In the data rows, the value 500 means zero.
A hidden rule labels the rows of this table. It goes by one to three of the table's principal directions, not those with the most spread.
  437  407  499  460  295  620  594  506  588  422  298  428  331  679  432  323  012  244  514  491  529  530  828  484  483  499  532  605  213  496  606  313  494  486  383  541  398  591  374  448  681  626  456  532  422  436  544  618  506  488  188  471  717  555  304  419  574  454 i
  629  632  600  626  501  675  538  453  423  444  573  458  641  604  405  458  442  543  428  582  461  407  568  454  660  533  617  405  442  449  407  461  488  488  428  518  483  287  381  515  630  434  397  610  725  478  342  509  372  522  515  567  634  457  435  455  494  400 x
  511  582  478  497  522  536  480  468  467  418  519  573  523  543  463  462  546  517  470  461  537  453  486  534  519  484  478  543  483  546  570  574  470  362  501  376  592  474  529  464  422  491  592  490  393  431  481  493  477  457  591  488  516  575  550  549  481  531 h
  343  592  407  390  306  622  577  579  430  601  378  392  485  437  470  403  174  440  493  415  579  621  689  534  651  588  425  370  288  432  660  349  560  488  711  599  566  545  536  582  704  323  561  576  462  434  709  821  428  399  361  563  635  551  331  432  658  373 j
  301  598  573  475  574  524  423  595  548  338  364  334  571  575  388  530  390  358  519  520  346  557  583  483  549  609  556  437  401  565  442  429  605  558  527  481  488  354  365  534  666  560  606  440  626  470  374  528  533  641  491  307  450  453  535  504  544  736 x
  486  387  411  179  574  389  443  332  654  623  372  635  334  362  542  490  745  458  513  502  434  622  495  487  436  681  372  690  676  497  632  554  576  608  601  423  588  666  393  487  236  577  569  440  118  558  571  508  622  616  518  445  331  555  603  596  612  574 x
  474  361  644  580  585  431  501  457  580  455  383  276  531  515  441  485  553  463  642  643  221  503  442  271  459  611  504  428  492  551  351  280  628  724  442  521  224  344  335  622  566  677  486  407  769  583  357  330  645  683  441  386  366  367  498  478  544  661 y
  438  510  479  457  484  440  504  672  343  571  516  668  381  390  641  611  614  614  463  531  593  518  349  491  440  460  474  521  572  572  517  582  579  442  459  583  669  574  672  520  375  440  559  531  376  443  550  396  504  555  635  527  327  494  554  520  521  620 j
  542  489  808  606  473  572  487  209  735  478  339  434  784  830  335  057  234  476  583  406  539  586  823  535  683  620  497  606  280  574  449  453  299  609  316  599  549  274  192  468  670  619  338  888  683  476  359  632  428  623  113  531  763  668  534  517  608  464 p
  548  448  387  362  508  570  576  435  573  664  504  489  456  341  531  583  626  552  457  588  487  591  417  499  495  595  407  439  572  389  533  388  577  643  654  541  521  597  549  585  417  455  456  459  337  520  663  650  488  410  576  651  480  487  459  482  617  329 y
  325  432  369  346  421  530  574  430  639  603  336  346  418  363  411  430  464  396  480  527  447  690  522  485  471  628  354  412  406  438  740  311  617  726  750  519  462  520  550  623  437  418  579  386  186  436  731  825  587  450  551  630  507  623  461  531  742  446 x
  626  464  467  444  585  335  408  394  531  574  615  766  450  431  563  636  814  538  501  519  501  404  359  550  437  471  507  546  647  514  479  691  474  455  477  365  565  582  546  452  288  554  495  500  381  588  481  341  451  553  644  464  393  495  692  505  380  480 i
  513  597  497  619  495  528  482  659  422  546  467  473  528  581  664  533  366  681  514  497  662  478  540  541  653  454  610  541  520  396  462  653  488  323  538  755  665  465  473  461  580  274  371  706  640  286  434  500  469  349  477  615  561  351  491  517  455  312 h
  609  369  723  918  650  344  467  394  770  371  540  662  568  784  333  222  592  479  612  705  599  331  524  375  489  614  496  526  344  513  485  654  405  511  175  410  482  416  301  429  477  676  386  558  755  474  095  073  505  496  445  596  406  845  736  488  491  450 y
  695  464  413  531  545  502  548  452  495  642  542  724  446  446  522  461  618  542  458  468  723  455  453  471  461  398  500  536  532  458  647  514  418  417  561  406  481  624  549  473  417  566  407  487  409  583  593  463  410  308  536  631  599  649  505  455  338  200 x
  589  588  487  556  479  632  626  603  331  593  497  546  499  402  602  705  543  645  478  620  434  442  310  411  465  447  546  403  527  469  383  359  605  496  406  576  491  524  597  589  548  560  412  543  637  478  496  477  514  487  530  449  485  282  423  405  441  464 y
  389  490  612  626  403  411  534  552  490  474  584  589  528  478  493  568  526  569  411  501  491  498  361  688  341  411  448  476  458  630  476  614  446  538  274  626  650  602  734  441  422  451  480  558  428  486  521  536  596  615  519  435  432  595  587  505  598  713 p
  385  618  421  481  528  485  388  503  583  373  726  508  621  584  540  601  555  610  379  381  615  531  511  862  496  413  430  615  620  445  533  797  346  370  526  522  753  538  690  346  320  236  595  477  200  341  563  642  458  399  643  645  563  611  603  727  568  483 w
  246  618  604  679  432  394  339  682  466  304  506  470  483  645  455  476  243  419  512  415  529  419  617  556  572  431  675  462  353  526  515  812  399  288  348  613  648  379  553  348  641  223  542  611  736  282  288  488  538  578  448  360  492  512  591  462  486  767 x
  512  349  612  665  519  445  515  381  589  263  588  223  657  694  380  334  382  378  556  361  424  514  585  622  381  293  523  615  554  642  391  489  298  600  400  444  230  460  454  425  547  725  502  364  580  637  464  445  630  493  369  382  582  530  444  600  383  661 i
  559  257  515  538  596  407  500  344  705  642  489  410  447  420  519  502  695  525  586  711  370  551  389  388  458  636  442  471  600  400  462  408  579  747  529  560  300  562  429  582  362  575  406  387  523  537  472  371  624  528  534  613  353  494  564  512  562  370 y
  591  325  660  786  414  486  596  518  518  517  547  362  486  560  539  487  391  555  623  766  308  362  453  299  437  577  485  401  400  401  271  301  569  640  146  654  197  521  434  544  622  586  337  487  923  533  297  213  619  631  273  505  440  392  393  386  560  451 y
  381  503  594  682  464  502  519  468  564  177  617  202  683  680  323  454  351  408  455  439  348  473  557  714  418  369  494  497  456  605  420  546  382  544  388  498  403  424  544  414  559  496  557  370  537  509  429  581  636  508  470  382  577  537  477  600  544  723 h
  614  426  599  771  570  328  503  603  486  521  561  759  472  497  495  516  684  612  414  495  721  369  291  578  368  284  552  512  485  629  576  691  395  354  380  537  598  624  678  421  399  518  407  535  497  514  531  316  488  407  637  527  467  701  652  434  341  429 j
  613  387  582  666  575  484  552  288  651  581  598  531  583  476  367  409  743  569  372  564  496  539  357  598  405  480  463  518  560  501  533  534  381  694  441  520  446  479  535  518  375  584  391  467  414  574  518  522  562  533  610  633  490  658  584  574  526  417 y
  582  254  524  682  515  435  568  542  562  522  619  504  354  372  545  688  644  557  404  654  419  422  197  520  226  360  523  551  614  497  399  487  456  560  280  595  326  769  676  468  414  624  371  295  518  567  547  326  708  499  543  468  372  440  466  459  425  523 h
  651  463  514  642  435  511  649  687  292  771  497  554  342  315  587  546  494  568  564  672  550  429  433  175  587  517  659  240  523  323  417  431  614  619  460  734  408  492  484  616  700  389  262  641  960  566  414  366  458  471  434  562  385  340  356  196  456  355 y
  522  498  687  712  541  422  402  441  559  383  609  488  597  606  418  497  534  506  464  553  387  376  477  541  495  496  619  504  506  515  365  674  393  491  250  543  463  409  426  390  537  463  400  545  753  510  244  359  563  666  465  388  481  493  603  492  451  625 h
  331  559  539  565  552  465  501  595  458  321  675  351  559  412  284  561  595  389  381  384  361  535  413  591  363  414  525  376  586  565  391  648  372  622  432  483  514  408  637  464  641  464  604  341  699  683  431  577  625  619  557  268  334  499  483  471  527  971 y
  490  464  499  548  448  632  601  473  534  641  305  403  506  505  532  349  389  553  525  617  572  622  500  439  581  604  451  461  359  466  607  304  610  586  593  624  490  488  461  620  499  520  445  579  416  316  577  615  522  403  516  677  551  551  472  500  605  289 h
  644  478  532  621  721  373  379  369  467  428  670  762  497  591  394  385  884  534  306  255  767  449  383  725  332  143  597  769  709  681  616  995  097  274  386  391  679  435  643  246  205  591  506  511  339  588  427  387  542  443  736  397  478  696  770  594  159  655 h
  637  506  564  661  568  463  501  451  527  385  567  614  532  600  391  484  576  425  471  470  507  356  454  518  414  341  617  525  497  552  433  643  350  431  318  379  472  462  483  412  536  658  432  518  633  578  368  386  498  500  492  355  534  506  583  416  307  583 x
  605  448  449  538  511  550  576  645  365  748  426  626  374  393  680  522  507  649  491  476  718  550  378  443  477  376  540  539  522  459  472  498  459  390  511  690  569  619  618  545  563  556  388  637  616  471  630  455  483  374  461  558  470  362  440  390  347  345 y
  384  294  344  436  564  359  470  516  644  655  473  474  240  323  559  589  616  500  584  577  495  585  434  369  416  568  423  485  587  366  672  481  576  568  694  545  395  658  598  538  352  404  534  275  416  476  598  447  638  375  575  626  330  543  488  520  570  403 p
  358  593  455  509  506  458  431  707  429  615  547  661  414  348  579  710  520  598  473  506  612  483  381  468  545  491  561  398  522  421  557  600  515  384  521  589  669  600  683  511  545  299  516  531  579  395  555  504  441  455  557  510  409  514  525  423  481  499 p
  464  439  743  957  456  457  530  523  573  462  645  525  711  623  424  459  398  626  419  518  636  444  339  643  380  287  555  430  341  630  440  530  276  519  207  670  477  491  712  455  586  525  294  604  730  486  450  490  519  457  440  594  634  695  580  482  422  468 j
  513  494  606  656  546  417  485  492  526  415  553  521  489  498  442  677  647  427  496  634  275  383  329  454  329  435  640  371  506  554  345  573  527  607  249  480  411  414  552  449  468  591  402  456  723  549  257  381  623  672  594  278  392  371  637  375  420  755 p
  492  504  448  514  496  709  669  557  491  617  402  231  459  409  392  494  425  442  486  636  400  634  534  308  577  616  548  251  411  343  477  175  668  792  707  611  333  286  432  727  727  500  454  437  684  489  563  673  453  447  579  662  498  368  281  393  651  396 j
  369  818  585  607  404  441  306  621  364  314  610  781  668  721  543  539  135  517  506  326  717  334  752  662  749  376  701  471  331  617  622  810  408  046  492  448  748  470  542  306  623  181  471  723  637  375  322  509  252  431  408  478  798  643  596  536  324  412 p
  443  585  639  588  454  436  468  455  516  241  485  473  689  734  351  382  362  365  454  313  486  459  635  727  414  328  518  554  344  747  499  587  367  443  375  416  534  371  492  372  546  598  538  564  456  581  442  597  496  595  429  310  684  608  600  547  441  712 y
  524  392  430  576  538  393  515  425  587  529  624  545  454  368  451  582  754  518  404  500  504  493  261  614  332  375  479  490  615  509  571  629  415  566  553  447  486  600  697  496  325  495  498  353  305  529  625  541  597  422  717  554  410  568  597  539  466  514 x
  528  415  536  251  456  453  468  572  443  695  451  538  396  274  692  704  592  527  547  584  324  541  410  461  453  630  442  428  593  469  301  380  667  612  401  628  481  733  543  517  472  500  489  531  553  603  617  448  523  753  388  323  346  316  462  327  579  589 j
  218  381  345  349  486  377  405  415  689  645  548  488  286  221  435  603  605  408  372  350  462  719  409  677  334  458  479  508  620  421  742  712  362  604  686  571  557  695  792  432  351  281  569  301  237  477  735  824  717  506  605  478  387  583  531  558  596  673 p
  547  500  367  394  468  455  454  647  378  660  542  666  359  395  764  580  544  663  552  563  695  461  468  448  609  583  438  549  598  372  540  602  598  312  582  577  656  693  547  486  380  291  514  562  401  385  554  351  412  375  546  676  398  488  508  505  510  265 h
  669  540  338  144  389  561  534  669  209  741  307  780  205  415  833  538  414  547  581  449  721  485  630  334  616  550  525  719  585  444  526  433  653  286  551  522  660  689  350  517  489  593  518  708  314  466  626  355  333  488  380  473  460  299  362  411  403  336 i
  570  626  452  407  604  434  361  394  460  388  539  656  514  591  469  442  651  442  517  366  513  413  578  505  560  482  560  631  590  533  536  746  424  320  543  246  580  346  378  412  404  529  623  517  431  515  354  389  426  560  599  403  486  483  639  597  353  598 p
  620  510  292  138  556  390  482  519  370  717  352  732  245  291  731  604  770  522  617  475  496  519  447  297  515  591  493  623  753  421  527  591  671  475  679  413  603  569  384  564  340  555  559  559  320  552  539  377  508  561  556  415  272  241  548  480  432  528 i
Which label does each new row get?
  462  574  796  443  514  575  387  245  680  363  439  453  876  785  380  233  384  490  485  354  504  613  708  807  629  598  422  678  413  709  404  511  329  551  305  483  688  430  321  396  478  655  547  759  342  452  478  643  409  711  313  379  678  740  638  627  605  637 -> h
  347  496  713  703  489  436  423  389  659  213  544  317  820  742  341  348  397  534  515  448  417  477  522  760  490  533  318  535  292  737  493  433  437  452  416  403  484  448  521  472  466  561  675  428  400  435  506  495  531  552  507  485  593  774  610  709  640  596 -> j
  607  501  452  515  522  571  570  439  541  535  489  470  573  566  497  387  496  539  546  554  561  505  565  517  595  574  397  484  456  420  491  454  520  497  575  487  516  510  426  546  514  527  495  547  490  487  519  498  437  369  464  621  546  536  494  506  535  282 -> j
  363  661  361  489  443  508  502  713  319  504  492  458  465  380  452  496  382  457  423  298  651  528  529  477  565  394  581  419  488  451  650  589  444  392  737  513  572  420  576  534  712  291  572  485  559  502  611  699  460  371  532  497  531  481  399  475  436  538 -> x
  452  396  499  428  501  456  431  509  589  494  552  397  409  425  575  760  484  473  548  548  308  470  433  420  409  472  595  465  595  439  350  439  510  569  443  562  362  535  548  474  509  454  413  419  640  529  492  509  566  550  449  430  485  274  439  426  490  588 -> j
  272  416  511  557  364  622  695  529  674  575  346  301  432  495  350  349  254  406  421  603  531  744  612  572  468  606  416  404  310  434  661  346  549  816  513  784  573  548  557  580  592  432  429  526  356  369  617  832  626  446  410  649  512  690  389  472  840  515 -> i
  383  545  387  230  475  411  406  531  445  496  485  519  400  381  554  561  560  434  516  338  437  555  534  548  464  541  427  564  591  510  528  604  517  444  604  415  591  555  540  460  443  424  687  444  346  548  595  569  538  607  504  348  390  424  508  539  547  720 -> x
  467  429  649  729  631  376  399  347  722  431  544  392  658  634  386  410  567  512  658  671  373  438  515  380  622  666  520  412  485  443  449  522  511  632  461  465  353  341  312  545  499  502  452  474  761  461  228  296  535  541  489  565  424  604  653  559  534  448 -> y
  489  536  388  348  557  436  421  528  427  589  473  526  374  352  513  539  615  436  548  478  453  499  521  352  600  593  559  452  619  384  538  591  564  490  674  437  485  462  409  537  528  408  576  456  576  542  472  457  489  546  550  422  354  391  506  445  451  540 -> h
  548  636  626  571  422  620  479  412  502  492  466  542  734  712  535  322  287  641  431  357  675  529  645  690  641  459  517  658  383  557  500  535  346  363  438  599  668  387  424  449  575  454  401  802  442  371  520  665  365  490  364  639  793  550  499  630  500  325 -> i
  394  347  456  456  560  388  436  515  586  643  508  503  336  320  473  540  647  459  486  530  521  595  415  478  433  564  456  439  539  466  614  513  517  590  613  534  464  627  607  514  408  456  559  338  450  536  605  479  563  498  618  523  324  630  539  460  548  517 -> h
  532  579  541  425  507  543  483  378  517  391  513  398  627  571  411  465  536  451  464  395  380  514  556  576  510  497  525  545  540  553  414  499  451  579  516  410  504  305  396  501  525  557  542  539  446  547  485  620  468  609  532  433  563  411  496  571  532  644 -> i
  404  466  491  300  465  430  394  545  495  612  464  486  398  368  699  722  490  530  633  616  289  507  490  356  517  690  479  457  576  407  367  412  679  549  447  585  436  599  462  510  473  404  487  491  632  510  428  413  563  693  371  395  378  283  488  449  580  565 -> i
  499  515  500  469  567  328  440  497  483  422  654  619  542  434  504  660  755  504  499  459  438  438  350  622  391  430  471  481  654  616  437  667  497  507  484  365  570  574  616  455  347  540  590  409  400  626  493  389  511  565  661  364  347  525  650  535  444  694 -> p
  607  445  546  564  475  507  472  320  593  508  498  558  581  619  544  377  464  576  480  432  577  483  515  653  476  444  458  690  464  549  523  554  357  377  421  484  509  578  479  413  404  582  431  585  376  454  527  512  526  454  424  550  654  552  554  603  431  342 -> h
  508  462  424  456  523  571  540  451  565  320  647  432  542  607  472  609  466  460  514  534  425  450  532  613  423  431  381  550  523  508  416  428  463  452  439  373  433  608  579  457  434  613  589  327  395  565  533  462  496  388  460  482  558  503  452  564  492  495 -> i
  481  537  457  642  435  585  572  670  414  499  459  672  386  561  551  501  353  559  411  532  722  448  469  513  416  388  489  564  316  535  646  466  491  276  392  532  583  603  649  462  508  524  485  499  417  373  534  453  474  358  515  601  594  622  463  498  441  362 -> p
  740  479  426  486  362  537  602  761  134  796  395  740  277  385  873  501  359  704  620  514  778  397  473  223  583  480  543  587  502  441  460  359  622  239  476  621  491  698  447  568  624  564  379  693  694  501  562  201  377  382  342  588  474  298  289  356  323  186 -> x
  544  535  375  185  428  525  509  562  389  615  422  590  378  288  646  608  527  482  509  536  438  524  499  391  554  665  447  482  580  453  528  364  732  511  664  427  501  661  437  574  473  447  561  452  319  563  640  523  439  577  505  500  447  409  398  470  579  433 -> h
  411  525  467  486  244  610  573  627  387  612  419  507  395  503  613  444  118  538  472  419  639  543  637  527  511  485  460  538  281  457  575  367  482  375  439  678  549  605  590  490  666  392  458  637  504  402  647  664  464  460  275  588  670  476  293  458  590  377 -> i
  594  576  679  714  305  569  558  540  368  414  620  609  716  851  550  183  090  612  400  189  960  492  801  856  547  204  526  769  379  670  515  668  135  260  239  687  717  548  533  268  611  495  346  856  456  491  537  565  325  370  205  623  876  757  402  599  397  351 -> j
  501  665  536  571  479  561  497  605  389  451  473  488  575  592  489  500  339  480  557  478  495  425  613  401  615  516  597  414  393  461  415  461  527  427  462  489  489  331  387  527  737  497  481  607  796  499  354  464  394  527  395  432  574  386  443  429  434  501 -> i
  504  515  544  424  549  446  463  543  456  448  462  488  545  553  563  573  561  526  574  494  420  475  492  491  494  502  466  544  541  574  358  466  560  497  456  489  517  438  445  527  489  601  569  543  519  542  479  390  474  612  478  390  436  372  550  520  483  618 -> i
